In the data rows, 128 means zero.
Some points, one per row:
[155 119 104 187 105 114 140  13 109 146 130 133  99 136 106 127]
[104 160 130 132 167 119  44 128 142  94  98 133 119  98  57 139]
[162 133 133 125 126 137 116 111 125 131 134 121 141  74 129 137]
[ 84  84 176  38  91 140 206 194 106 142 154 134 172 160 232  98]
[143  66 118 137 102  85 157  47 162 119 113 171 100 180 126  96]
[117 161 131 127 190 161 120  94 123 109 133  88 130 124  88 158]
[135 152 145 124 130 174 154 152 124 139 111 142 102 127 157 130]
[114  80 142  85  74 128 209 145 141 176 147 129 122 128 237  94]
[140 148 120 160 165  73 110  66 174 125  99 121 132 163  73 131]
[ 80 165 107  80 183 144  52 233 146 117 122 146 157  69  67 189]
[ 82 146 154   0 150 187 142 255 117 134 207 190 174 145 232 114]
[118 189 114 110 136 131  85 151 150  76 161 160 151 116 133 126]
[171   5 199  87  41  93 255  25 128 181 120 143 116 181 231  49]
[131 146 121 121 147 133 137 171 134 128 105  90 104 175 130 142]
[147 130 105 203 152  93  90  42 144 116  71 127 150 106   0 130]
[110 150 117 149 134 142 100 102 141 121 116 162 169 127  97 125]
[135 123  94 180 158 139  82  18 122 128 103  74 150 139  42  95]
[127 150 126 125 161  87 112 213 132 120 124 111 123 118 107 175]
[135 136 115 117 135 126  95 115 109 101 135 128 142 103 100 144]
[114 132 176  57 167 148 178 173 119 169 154  91 142 149 214 154]
[149  83 138 136 119 151 130 121 114 158 120 138 141 111 119 101]
[100 172  94 198 161 146  18 153  99  97 130  86 121  61  10 161]
[156  90 121 127 143 125 135 107 110 163 132 113 141  74  95  94]
[171 135  82 182 120  84  88  33 133  84  79 112 116 127  47 149]
[168 203  95 162 148 163  37 116 113  90 136 109 141  61  14 191]
[152 154  77 233 131 112  80   6 162 120  96 102 155  89   0 127]
[128 135 121 117 113 133 157 160 149 141 149  95 130 141 151 126]
[111 128  72 131 128 148 106 136 128  93 104 130 132 120  67 109]
[107  88 188  24 100 130 211 173 151 129 201 181 121 209 255 105]
[124 145 141 205 100  71 126  84 172 112  88 125 144 113 129 126]
[ 95 169  69  97 150 129  66 161 111  85 155 137 145 106 120 147]
[184  91 147 201  58  69 183  28 124 145  93  68 148 120  74 107]
[ 90 115  90 115 169 110  43 137 106 115 146 105  90  98 101 167]
24 more points follow, each with its number after it:
[ 98 126 170  60  84 143 183 203 172 134 139 154 146 163 220 106] 0
[152 144 122 224  89  92 130  23 160 112 124  80 127 114 106 105] 1
[111 136 110 135 167 118  65 159 151 145 117 123 152  52  64 171] 2
[162  80 127 177 111  63 139  36 126 153 113 117 118 125 125 134] 3
[ 99 129 137  86 101 139 131 195 114 132 115 101 183 112 113 128] 4
[ 83 153 122  62 166 155  92 255 115 114 146 169 172 107 145 158] 5
[ 86 145 153  65 150 164 101 248 102 125 155 140 138 102 176 133] 6
[204  97 100 181 163 100 121  52 123 155 107 127 109 165  84 127] 7
[143 153 130 108 143 165 111 124  87 112 121 153 141 127 110 135] 8
[127 145 187 104 166 131 156 126 142 121 123 130 123 163 166 127] 9
[172 149 125 165 118 100 117  89 134 149  92  97 151  89  41 104] 10
[118 166 149 134 148 132 123 169 146 149 154 131 165  89 165 152] 11
[211 123 145 151 119 103 175  47 115 130 129  92 111 157 137 163] 12
[106 101 136  54 136 142 152 198 106 131 138 129 152 144 208 130] 13
[151  67 148 159 101 118 162  22 131 135 113 147  98 131  88 101] 14
[ 79 168 152  70 130 178 147 255  99 133 142 126 144  74 194 117] 15
[ 71 173 161 103 114 107 135 228 151 119 128 153 156 143 201 167] 16
[137  98 125 105 127 156 170 155 134 124 154 142 114 158 188 106] 17
[146 100 147  54 111 129 185 141 126 159 168 141 169 177 226 108] 18
[173 109  82 216 115  58  80  30 121 130  64  82 131 104  53 115] 19
[105 162  94 123 149 160  35 132  84 149 101 121 125  58  88 158] 20
[ 67 142 125 135 149 115  70 195 115 131 115 181 150 172 122 192] 21
[ 64  81 162   0 126 133 166 255 133 130 155 230 148 182 255 116] 22
[ 91 215  61 119 159 234  12 167 112  80  82 153 114  80   6 117] 23
Which of these numbered points is nearest to each point below, ignoring the 2 directions in which the first points spread most? Its number follows each.
[172 154 192 142 115 112 180 137 120 150 155 116 141 133 192 148] > 11
[ 68 184 161  56 127 185 101 255  80 103 129 100 131  58 174 130] > 15
[123 162  76 129 147 140  87 173 136 149 168 133 162  94  92 170] > 18
[116 139 137  80 120 105 147 144 106 130 142 144 107 144 227 148] > 3
[152 120 131 149 164 104 124 113 161 116 119 104 136  81  57 164] > 2
[ 82 110 162  91 108 138 144 123 131 125 112 152  91 151 139 117] > 14
[ 91 150 136 129 140 117 114 212 128 127 147 140 132 146 180 152] > 16
[149 174 102 197 158 167  97  96 139 112  98 101 107 102  47 146] > 17
[188 181  90 204 172 110  52  59  95  84  92  75 127  87   0 193] > 12
[103 135 135  86 121 218 155 164 129 122 116 188 105 143 156  90] > 23
[130 131 116 188 114 115  92  71 133 121  84 107 109  91  47 117] > 6
[103 193 131 116 149 127  66 199 158 102 115 116 159 109  65 142] > 0
[129 146 141 110 108 118 145 140 153 117 140 113 122 148 109 110] > 0
[ 90 122  92 116 149 106  76 138 137  91 121 175 137 140  97 134] > 22
[155 143 137 145 162 115  95 106 130 106 118 112 126 138  60 143] > 9
[ 98 107 136  50 113 198 197 139 132 148 134 168  93 178 217  75] > 23
[ 73 184  64 101 144 167  32 204 128  90 128 135 144  97  61  95] > 23
[ 90 161 110 147 144 166  54 172 124  85 105 123 136  85  66 135] > 6
[120 177 106 212 120 122  76  93 140 115 127  97 120  92  93 143] > 1
[ 82 153  87 111 150 117  81 144 152 103 114 163 136 119  76 142] > 22
[105 170  88 101 176 166  33 208 105  96 141 133 148 102  82 177] > 13
[102  79 122 161 105  57 186  66 139 153 101 163 127 198 196 122] > 21
[125 153 170 124 128 167 115 217  88 113 124  88 137  50 130 132] > 15
[180  98 145 151 122 122 181  61 150 148 145  90 100 171 152 151] > 12
[108  77 173  63 113 119 194 195 117 146 187 134 131 184 242 145] > 3
[ 90 168 101 152 155 126  80 130 126 100  91 143 178  97  58 155] > 5
[191 120  77 178 171 113 101  43 131 120  95 119 110 139  14 166] > 7
[ 91 125 131  56 168 146 111 215 106 126 142 167  94 118 156 145] > 14
[ 55 136 132  72 155 145  67 220 121 147 137 168 180 127 120 139] > 5
[184 118 166 117  86 111 175  82 140 149 133  78 118  92 116 110] > 10
[ 90 156 114  84 140 118  79 173 131  97 110 152 140 114 127 142] > 5
[176 139 157 212 108 111 177  52 163 145  97  88 129 115  82 103] > 11
[ 66 134  61  56 173 127  91 213 152 112 138 168 157 141 141 159] > 22
[115 147 152  73 132 156 128 181 136 137 121 170 158 146 132 100] > 5
